(in the rows, 128 means zero)
Named moves (each a turn or a mirror), then the moves between two rows, first move first; the first pair answered
R (before |-> after):
[112  98  97 137  87 116  99  73  91  75 126 155 110 100 145 170 170 114
 127  91 100 146 180 118] |-> [126  95 124 125  88 106 121  69 106  61 154 123 146  92 137 131 173 123
 118  86 149 177  99 162]
[166 113 148 102 128 116 166 102 135 152 125 131 137 129 150  91 129 149
 107 143 182 120  90 142] |-> [153 113 126 114 128 125 142 103 124 168  92 166  98 136 158 132 123 140
 114 150 132  85 173 100]
[130 154 116 128 154 135 105 134 130 136 140 108 109 126 152 137 112 142
 140 178 115 145 108 143] |-> [128 154 114 130 154 137 103 135 128 136 138 112 106 126 152 139 110 142
 139 179 111 143 113 140]
[132 142 113 121 197 126 100 140  95 107 147  99 111 118 130 134 119 117
 126 109 117 182 116 121] |-> [129 141 108 124 197 124  96 141  92 109 143 104 100 119 133 141 119 114
 125 111 107 176 130 114]
F (before |-> after):
[126 117  94 136 157 119  62  90  91  67 182 118 100  61 173 165 147 111
 156 137  87 162 147 141] |-> [144 119 108 164  72 156 137  93 130  97 187 137 138  85 230 126 125 132
 186 129  92 101 156 145]
[115 141 125  96 140 154 130 119 128 136 145 135 112 127 136 123 120 120
 121 138 135 134  94 115] |-> [117 143 125  99 132 158 138 120 130 140 147 137 117 130 141 121 118 124
 125 138 135 130  94 117]
[134  82 129 124 146 145 117 107 129 113 164 119 159 110 157 132  80 147
 140 116 164 135 103 164] |-> [131  82 127 120 156 141 110 110 122 109 161 118 155 109 152 139  81 143
 140 118 162 141 101 163]
Y (before |-> after):
[185  97 168 125 133  81 152 107 113 133 163 140 140 149 127 129 123 135
 117 190 212  91  53 168] |-> [183  99 162 127 130  87 153 115 119 148 151 144 133 162 126 134 115 142
 116 194 212  75  61 157]
[125 139  94 124 135 119 100 134 138 156 105 122  89 161 135 151 118 152
 120 165 131  75 154 108] |-> [129 131 118 114 145 102  83  99 113  82 156  92 124 100 127 132 146 126
 127 125 129 161  99 159]
[114 157 138 122 125 132 130 119 104 100  86 146 127 146  92 135 163  87
 113 135 117 166 140 113] |-> [114 159 133 124 127 135 132 125 106 108  80 153 122 156  97 138 160  91
 109 141 117 153 147 104]
[103 137 108  93 145 154 154 183 151 121 166 104 116 122 107 112 111 139
 135  68 155 113 112 147] |-> [105 139 103  93 141 156 156 189 154 132 159 107 112 129 107 116 108 146
 131  74 151 100 121 138]
M (before |-> after):
[166 135 105 165 102 145 129 134 157  98 133 117 113 106 107 156 119 127
 125 139 130 126 141 145] |-> [167 134 113 160  95 148 142 137 164 107 132 113 122 116 103 144 117 131
 123 136 140 123 127 149]
[163 122 159 194  82 114 126  89  98 106  92 168 107 116 131  82 168 109
 151 156 121 126 165 135] |-> [158 123 171 184  71 125 171 109 123 128  94 166 130 144 123  54 152 119
 147 152 146 113 129 136]
[124 142 153  70 160 125 130 135 112 127 145 135 120 175  57 125 130  82
 166  98 109 155  94 123] |-> [124 140 150  75 164 120 115 128 100 119 146 134 110 163  61 136 136  78
 164  99  96 159 106 123]
[129 159 127 116 116 118 184 164 163 177  55 158 119 177 131 141 126 173
  96 193 131  49 146 106] |-> [117 161 103 122 133 119 140 147 138 155  59 170  88 150 143 178 135 156
 111 192  86  58 198  88]
Now pairs of rows:
Between the rows of a pair lie two moves.
[ 99 139 125  95 145 116 142 148 127 141 116 115 124 155  95 134 106  89
 102 130 132 144 141 104] |-> [109 137 139  98 120 123 162 132 129 117 144 106 156 135 115 110 109  83
 116 106 132 164 120 130] : F Y
[131 149  75 166  73 173 121 112 151 180 145 148  65 164 241 139  96 162
 196 190 107  33 200 120] |-> [153 149 115 147  72 158 168 111 179 157 195  89 131 158 229  63 103 178
 181 184 194  84  54 192] : R Y
[158 138 133 148  37 145 195 118 187 137 129 155 155 162 167 109  90 169
 138 120 149  97 168 124] |-> [135 133 143  91 163  83 122 137 151 112 112 107 130 155  53 131 125 152
  66 132 201 193  87 140] : F M
[102 127 112 105 178 134 112 125 118 132 142 116 113 161 120 136 101 126
 126 121 141 139 120 117] |-> [117 125 105 129 151 138 101 107 107 124 144 127 108 142 154 148 108 126
 147 119 114 120 165 117] : F M
[130 147 156 104 115 154 140 128 145 112 115 112  86 120 133 127 131 119
 168 137 134 117  77 144] |-> [125 147 150 101 136 146 123 134 137 114 105 113  69 121 120 144 133 117
 158 145 131 121  82 136] : Y F
[169 131 137 170  60 128 137  76 125  51 184 131 166  58 239  91 123 122
 178 103 111 136 143 181] |-> [125 133  85 131 207  80  13 112  75  78 112 134  60  85 144 190 139 114
 115 167  98 155 190 116] : Y F
[110 121 141 118 141 132  97 159 112 108 133 157 102 107  90 152 124 151
 131 116  77 137 159 122] |-> [120 121 159 130  98 144 135 145 125  95 160 153 136  95 119 118 124 148
 149  94  79 139 138 147] : F Y
[185 123 118 184  82 102 103 118 120 153  95 117 129 124 173 138 166 165
 127 177 144  46 166 156] |-> [171 130 127 168  68 125 158 138 156 174 107 116 154 156 170 104 138 172
 129 168 167  42 122 154] : M R
[164  93 147 146 152 142 175 130 112 176 119 113 106 139  97 129 137 156
 115 174 150  49 142  53] |-> [128  99 164 110 154 168 218 117 128 121 190  98 150 120 102  88 116 124
 137 111 146 125  67  75] : Y M
[119 119 146 113 128 145 158 148 149 163  91 128 166 172  76 123 135 139
 127 104 121 135 100 108] |-> [139 114 135 132 149 114  87 118  99 129  85 127 136 123  80 162 174 126
 127 111  92 153 146 115] : M M
[141 149  87 132 135 139  87 125 139 109 193 109 107  82 180 117 127  80
 155 127 106 132 131 125] |-> [138 155  73 140 127 150 103 147 155 152 166 126  93 117 184 121 111  97
 151 154 109  86 155  99] : R Y
[172 124 164 146  72 106 155 125 119 149 104 119 172 133 139 105 146 149
 125 118 164 102 120 161] |-> [117 135 152  98 123 122 176 156 144 160 113 119 159 171  99 105 109 137
 113 110 167 130  78 130] : F M
[108 145  96 139 156 131 120 119 128 132 160 120 124 122 150 148 115 138
 158 148 117 134  99 124] |-> [120 140 101 151 158 116 101 113 114 130 146 117 113 112 146 160 130 139
 150 154 113 126 116 125] : M R
[ 96 122 148  98 115 130 173 163 128 133 137 151 150 165  75 128 100 105
 113  77 123 145  84 109] |-> [ 93 118 143 100 123 130 168 168 128 143 127 153 144 172  70 135 100 109
 110  85 125 136  91  99] : F Y
[ 60 153 106  90 149 169 169 159 187 155 100 151 110 153 146 143  97 114
 126 127 127 116  99  65] |-> [ 89 141 102 111 176 126  66 115 116  96 102 136  78  79 149 192 155  97
 121 134  94 152 147  89] : M Y
[106 126 141 124 206  95  86 111  81  71 180 109  73 119  92 181 124 103
 111 117 147 169 124 104] |-> [134 133 158 170  72 156 204 119 143 127 188 142 128 156 180 122  82 135
 158 105 147  68 155 103] : F R
[120 122 148 102  91 154 152 147 142 154 108 131 160 166 169 102 100 150
 124 124 136  75 110 129] |-> [112 121 122 112 108 148  95 124 106 131 102 147 121 132 181 148 111 132
 139 129  83  78 179 110] : R M
[140 132 110 165 113 128 156 139 114 116 121 133 120 149 135 153 113 164
 127 128 138 106 137 148] |-> [136 129 118 152 137 117 147 147 114 114 117 124 118 153 111 151 118 161
 111 130 155 125 113 149] : F M
[146 133  92 141 124 149 119 126 139 147 146 129 107 131 178 139 113 144
 148 163 119  92 134 117] |-> [166 125 106 147 130 122  93 107 115 119 154 111 117  98 171 138 143 141
 137 161 128 119 117 146] : M Y
[127  99 174 113 134  94 101 132 109 127  54 160 132 123  41 147 160 139
  76 112 139 147 174 117] |-> [115 102 190  94 122 106 144 138 134 118  80 147 164 131  38 112 143 131
  82  84 157 174 117 132] : M Y
[ 70 138 121 107 125 184 144 109 145 128 175 156  99 145 110 138  93 115
 146  61 108 204 134  98] |-> [ 80 144 130 105 121 185 166 115 163 139 180 142 115 156 108 116  87 127
 138  69 140 202  95 110] : Y R
[147 131 171 143  87 122 160 131 121 140 117 138 157 137 118 118 144 140
 100 112 140  98 153 160] |-> [115 140 165 109 127 127 168 151 135 145 120 134 149 159  84 119 126 132
  87 107 151 122 118 144] : F M
[ 82 126 132 104 108 158 161 149 130 136 115 158 142 147  89 134 104 101
 127  72  98 156 156  94] |-> [ 87 129 139 102 109 157 181 159 144 150 117 150 152 163  90 120  99 114
 124  81 122 146 126 100] : R Y
[ 94 156 123 146 147 132 120 128 115 115 122 130 116 119  74 155 101  85
 114  81  80 134 131  98] |-> [ 98 157 136 139 151 128 133 124 122 104 143 111 133 112  70 136 103  86
 115  77 100 157  88 117] : R M
[138 120 105 152 102 134 129 114 130 119 127 160 124 117 146 128 138 140
 160 149 117  97 177 129] |-> [135 119 118 142 118 121 111  99 115  85 148 147 132  87 138 127 155 128
 158 132 114 139 156 150] : Y F
[133 129  73 156 145 122  82 115 134 121 164 121  67 103 206 179  99 124
 150 202  93 110 130 102] |-> [147 129  91 168 101 136 114 104 150 112 185 119  99  95 236 151  95 125
 166 180  95 105 115 122] : Y F
[136 124 115 106 115 113 165 121 143 147 167 125 132 103 150 104 166 207
 170 151 198 144 133 177] |-> [129 123  96 116 112 124 152 132 137 170 137 152 103 120 157 132 157 208
 174 165 168 103 192 140] : Y R
[116  93 163 136  92  89 140 109 126 106 136 141 135  76 143 133 145  98
 142  82  92 145 148 150] |-> [119  90 174 121 112  73 134 118 122 106 133 129 137  80 115 129 154 101
 121  84 117 161 113 160] : M F
[ 87 184 135 111 102 103 113 132 165 112 130 116 111 122 146 143 120 117
 174 105 103 130 164  98] |-> [133 176 162 138  68  84 114 122 158 112 122 103 131 107 153 127 147 135
 168 116 128 115 157 134] : M F
[156 122 112 163 138  97 105 150 143 128 124  94 146  82  91 125 172 144
 113 164 138 148 120 145] |-> [130 135  98 162  96 150 167 162 186 157 136 125 157 117 132 108 122 143
 146 146 115 108 133 116] : F M
[156 123 139 157  84 117 120 105 123 126 123 116 140 102 147 117 146 144
 130 123 151 100 139 154] |-> [131 129 145 126 103 123 154 130 148 143 126 111 149 138 120  99 126 146
 117 117 178 112  94 147] : F M
[153 144 108 143 182 142  80 114 105 119 197 138 113 100 110 125 156 178
 165 166 155 144  90 147] |-> [152 148 101 147 176 148  99 133 124 154 177 143 111 129 112 123 143 194
 158 186 171 109  91 133] : Y R
[ 74 149 104  89 182 139 126 107 158 108 145 120 122 127  96 125  85 122
 111  84 117 196  81 127] |-> [ 73 153  90 106 154 159 157 131 183 166 109 143 107 173 112 130  61 145
 115 113 118 124 119  92] : Y F
